Some points, one per row:
[ 1.   1.4  0.4 -3.  -0.9 -1.4 -0.1  1.8]
[-0.4  0.6  1.   0.2 -0.1 -1.5 -0.1 -0.2]
[-0.3  0.6  0.9  0.4  0.  -1.5 -0.2 -0.3]
[ 1.3  0.2  0.2  0.9 -2.  -1.2  0.2  0.8]
[ 1.3  0.7 -0.6 -1.   1.6 -1.3  0.1 -1. ]
[-0.3  0.   1.3 -0.7  0.7 -0.6 -0.6 -0.3]
[-0.4  0.7  1.   0.3 -0.1 -1.5 -0.2 -0.2]
[ 2.8  0.6 -0.1  0.5 -0.9 -2.2 -0.9  0.5]
[-0.5  0.   1.2 -0.7  0.8 -0.7 -0.5 -0.3]
[-2.4 -0.9  0.2 -0.1  0.2  1.9  1.   0. ]
[ 1.1 -1.4 -1.5 -1.3  1.9  1.3  0.8 -0.7]
[-0.3  0.8  0.9  0.3  0.  -1.5 -0.3 -0.3]
[ 2.7  0.7 -0.1  0.5 -0.9 -2.2 -0.9  0.4]
[ 1.2  0.8 -0.6 -0.9  1.5 -1.2 -0.1 -1. ]
[-1.7  1.4 -1.6  1.2 -0.3  0.1  0.9  0. ]
[ 1.3 -1.4 -1.5 -1.3  1.9  1.3  0.8 -0.7]
[-2.4 -0.8 -0.7  0.9  0.   1.9  0.9  0.2]
[-2.5 -0.7 -0.7  0.9  0.   2.   1.   0.2]
[-2.4 -1.1 -0.3  0.2  0.6  2.1  0.7  0.1]
[ 2.8 -1.  -0.4 -2.1  0.9  1.8  0.  -1. ]
10 more points follow, each with its number after it:
[ 0.3  0.4  0.7  0.1  0.  -0.2 -2.3  0.8] 0
[ 1.2 -1.2 -0.7 -1.7  1.6  0.9  1.2 -1. ] 1
[-0.4  0.7  0.9  0.3  0.  -1.4 -0.3 -0.3] 2
[ 1.1  0.   0.7  0.6 -1.9 -0.9 -0.1  0.8] 3
[ 1.1 -0.1  0.7  0.6 -1.9 -1.   0.   0.9] 4
[ 1.  -0.1  0.7  0.7 -1.9 -1.   0.   0.9] 5
[ 1.1 -0.1  0.7  0.7 -1.9 -1.  -0.1  0.9] 6
[ 1.2 -1.2 -0.9 -1.7  1.6  1.   1.3 -1. ] 7
[ 3.5 -1.2  0.1  0.3 -1.  -1.   0.2 -0.2] 8
[-1.8  1.9 -1.2  0.9 -0.7  0.7 -0.4  0.6] 9
Which of these numbered points is nearest to each point below, ignoring the 3 directions in which the first points spread most? Its number follows each.
[-1.7  1.4 -1.6  1.2 -0.3  0.2  0.9  0. ] > 9
[ 0.3  0.4  0.8  0.1 -0.1 -0.3 -2.2  0.7] > 0
[ 2.8  0.7 -0.2  0.5 -1.  -2.2 -0.8  0.5] > 2
[-0.1  1.1  0.5  0.1 -0.2  0.  -2.1  0.7] > 0
[-0.3  0.7  0.9  0.3  0.  -1.4 -0.3 -0.3] > 2
[-0.9  0.3 -1.   1.5 -1.2 -0.2  1.6  0. ] > 7
Here are 10 other points, each followed by its number:
[-2.1  0.9  0.2  0.6 -0.9  0.7 -0.6  1. ] 0
[-0.9  0.3 -1.   1.6 -1.2 -0.2  1.6  0.1] 1
[-2.3  0.7 -0.1  1.  -0.6  0.4  0.4  0.3] 2
[-2.1  0.8  0.3  0.6 -0.9  0.7 -0.5  0.9] 3
[-0.4  0.   1.3 -0.7  0.7 -0.7 -0.3 -0.4] 4
[ 2.7  0.7 -0.2  0.6 -0.9 -2.2 -0.9  0.5] 5
[-2.4 -1.1 -0.3  0.2  0.6  2.2  0.7  0.1] 6
[ 0.2  0.3  0.7  0.1  0.1  0.  -2.3  0.7] 7
[-2.4 -0.8  0.2 -0.1  0.2  1.8  1.1  0. ] 8
[-0.7 -0.5 -0.6  1.8 -1.5  0.9  0.9  0.3] 9
Which of these numbered points is nearest to each point below, ignoring the 3 directions in which the first points spread most? Its number follows each.
[ 0.1  0.7  1.3 -0.4 -0.6 -0.5 -1.5  0.7] > 3
[ 0.4  0.4  0.7  0.1  0.  -0.3 -2.2  0.7] > 7
[-2.5 -0.8  0.2 -0.2  0.2  1.8  1.1  0. ] > 8
[-2.4 -1.  -0.3  0.2  0.6  2.2  0.7  0.1] > 6
[-0.3  0.   1.3 -0.7  0.7 -0.7 -0.4 -0.4] > 4
[ 0.3  0.3  0.6  0.2  0.1 -0.2 -2.3  0.8] > 7
